Where one turn sends some rows of the set: a few examples, then the rows asked
Datag: [-1.85  0.06 -0.79 -3.21 -0.96  2.11  0.89 -1.17  0.07  3.14 -0.02 -2.07
 -0.29  4.05 -3.19]
goz: [-3.08  0.12 -1.75  0.63  3.23 -2.58 -1.08  0.05  0.43  2.98 -3.40  3.02
  1.18 -1.00  1.04]
mapat: [-2.94  1.77  1.08 -0.28 -1.43  0.63 -1.54  1.38 -0.74  1.40 -0.70  0.31
  2.76  4.72  2.63]
kule: [-0.75 -0.83 -3.35 -3.28  0.58 -0.89  3.76  0.12  2.04  2.38  0.66 -0.09
 -0.45 -3.23 -1.38]
gorer: [ 0.70 -0.10 -3.27  0.57 -0.25 -0.27  4.96  1.12 -1.73  0.22 -1.00  1.06
 -0.12  4.63  1.77]
bedi: [ 0.48 -0.42 -2.89 -0.72 -1.95 -3.30 -1.67 -1.55  0.66 -1.54 -0.49  3.73
  2.56  3.87  0.75]
Mafo: [-0.60 -1.89 -3.51 -1.57 -2.78 -1.18  1.00 -0.68  1.08  1.84 -1.89  0.47
  5.73 -0.30  0.88]
Guk: [-0.07  3.47  1.85  0.94 -2.64 -0.77  0.74  1.66  0.64 -1.50  1.20 -1.50
  0.85 -1.25 -0.82]
pazo: [-0.34 -3.84  1.93  1.53  3.19  0.10  0.14 -1.06 -0.30 -2.34  0.03  1.53
  0.43  0.02 -1.39]
zon: [-1.74 -0.73 -0.95 -2.23  2.39 -3.67 -0.22  2.80  3.30  2.07  2.39 -0.94
  1.99  0.28 -0.35]
losef: [ 0.37  1.88 -0.72  0.70  2.74  0.20  0.15  3.38 -0.52  0.14  1.42  0.62
 -1.34  3.91  3.67]
kebuf: [ 2.73 -3.05 -2.81 -1.06  0.63 -2.05  2.47  3.09  0.81 -1.35  1.77  2.08
  0.74 -1.63  1.58]
rasos: [ 2.41 -0.53 -2.61 -1.40 -1.36 -4.27 -1.21 -0.76  0.90 -3.07 -0.46  3.32
  0.03  2.40  1.94]
dem: [ 1.27  2.30  1.49  0.89 -1.21  1.20  0.49  0.77  0.97 -2.65 -0.52 -2.47
  2.52 -0.09 -2.04]
fuf: [-1.22 -2.77 -0.22  1.47 -1.39 -1.58 -1.03  1.33 -0.02  0.04 -1.23 -0.92
 -3.22  1.33 -4.03]
Mezo: [-2.83 -0.51  0.06 -1.94 -2.97  0.35  1.64  1.18 -0.25  1.66  3.55 -0.50
 -2.65  2.16  1.34]
Mav: [ 3.19  0.93 -1.61 -1.68  1.41  1.97 -2.31  3.09  1.23 -1.07  1.17  1.12
  0.53  0.30 -2.19]
zita: [-1.35 -0.19  0.58 -0.54  4.60 -1.52  1.67 -3.17  1.73 -0.45 -1.53 -0.68
 -0.03  0.05  3.03]
zin: [-0.39 -3.10 -1.23 -2.81 -1.99 -4.90  2.01  0.11  1.27  1.11 -1.26 -2.01
 -0.25 -0.02  3.76]
Nodav: [-1.22 -3.03 -4.09 -0.14  1.97  0.64  1.71 -0.46  3.02  1.84  0.09 -1.80
  1.54 -1.83 -1.07]
Gav: [ 0.00 -0.34  2.17 -1.03  1.60  0.02  1.00  0.57 -1.44  0.65 -4.86  0.27
  3.74  1.44 -2.04]
tigif: [-2.64  0.02  2.39 -2.08 -1.83 -2.31  1.28 -3.31 -0.96  1.17 -2.03  1.77
  0.65 -2.21 -0.33]
senuz: [-0.28 -1.36 -0.71 -1.52 -0.12  0.00  0.26  0.77  1.07  0.74  0.89 -3.44
 -5.71  0.77  1.30]
Nog: [ 0.33  3.72 -0.65 -2.91 -0.22  0.58  0.18 -0.44 -0.41  1.86 -3.88 -1.16
  1.58  3.68  2.81]
noz: [-0.12  0.07 -3.51  0.99 -1.81 -0.97  3.96  0.04 -1.12  0.73 -2.84 -0.71
 -0.23  3.51  3.77]
Beb: [ 0.01 -4.29 -1.51 -2.20  0.88 -1.48  2.44  1.38  0.48  0.87  1.28  0.21
  3.42  4.35 -1.28]
zez: [ 0.09 -1.71 -2.10  1.24 -1.28  1.51 -4.37  3.84  1.37 -0.57  0.26  0.52
  1.16  0.75  0.83]
Veru: [-0.49  0.54 -2.56 -2.70 -1.39 -1.73 -1.01 -2.28 -0.41  0.91 -0.35  3.54
 -4.13 -0.39  2.32]
kog: [ 0.73 -0.82 -0.86 -4.38  1.99 -3.23 -0.23  0.89  3.79  1.28 -1.89 -2.72
  2.50 -0.11 -0.56]
Tugi: [-1.01 -2.12 -2.13  0.10 -2.52  1.46 -2.34 -2.33 -0.12 -0.57 -3.35  1.11
 -2.40 -0.26  3.08]
tol: [-0.62  3.00 -1.85 -1.38 -3.16 -0.14 -3.66  1.00  1.52  1.99 -0.87 -0.39
  1.10 -1.96  1.01]
Rako: [ 0.48 -0.26 -1.25 -1.75  5.09 -1.87  0.70  0.70  0.04  0.80 -3.65  3.67
 -0.02 -0.73 -0.48]
Tovo: [ 2.69  1.26  1.74 -3.14  0.83 -0.09  0.33  2.59 -0.77 -2.38 -1.78 -0.04
 -1.63  2.59  3.30]
dila: [-0.38 -0.85 -1.46 -2.30 -0.86  2.12  0.44 -0.35 -2.23  0.04  0.77  5.30
 -1.51  2.02 -1.64]
Ragog: [ 0.77 -2.60 -0.54 -3.08 -1.50  3.15  0.93 -1.13  0.87 -1.04 -1.88 -3.59
 -0.84  3.36  0.05]
Nel: [-2.87  1.34  1.11 -1.84  4.04 -1.33  2.91 -2.91  0.34  1.11  0.44  1.90
  1.69  1.34  0.32]
pon: [-1.02 -1.40  0.10 -1.05 -3.00 -1.85 -0.05  0.04 -0.59  0.95 -3.08 -0.60
 -2.62  0.91 -4.79]
toku: [ 1.83  1.93 -1.26 -5.24 -3.60 -0.01 -1.23  2.74 -0.19  0.51 -1.85  2.04
  0.60 -0.59 -0.64]
Fegi: [ 0.16 -1.79 -3.43 -0.49  1.50  2.30 -2.60 -3.01  0.12 -0.18 -1.01  2.96
 -0.14  3.45 -0.99]
nak: [-1.77 -0.28  2.65  1.89  1.18 -3.17  0.88  2.88 -1.32  0.67 -0.94  0.83
 -0.98 -1.90  2.08]

Gav turns into kebuf
Tugi turns into Ragog
gorer turns into Guk
Where do these go?
Fegi turns into senuz
Rako turns into kule

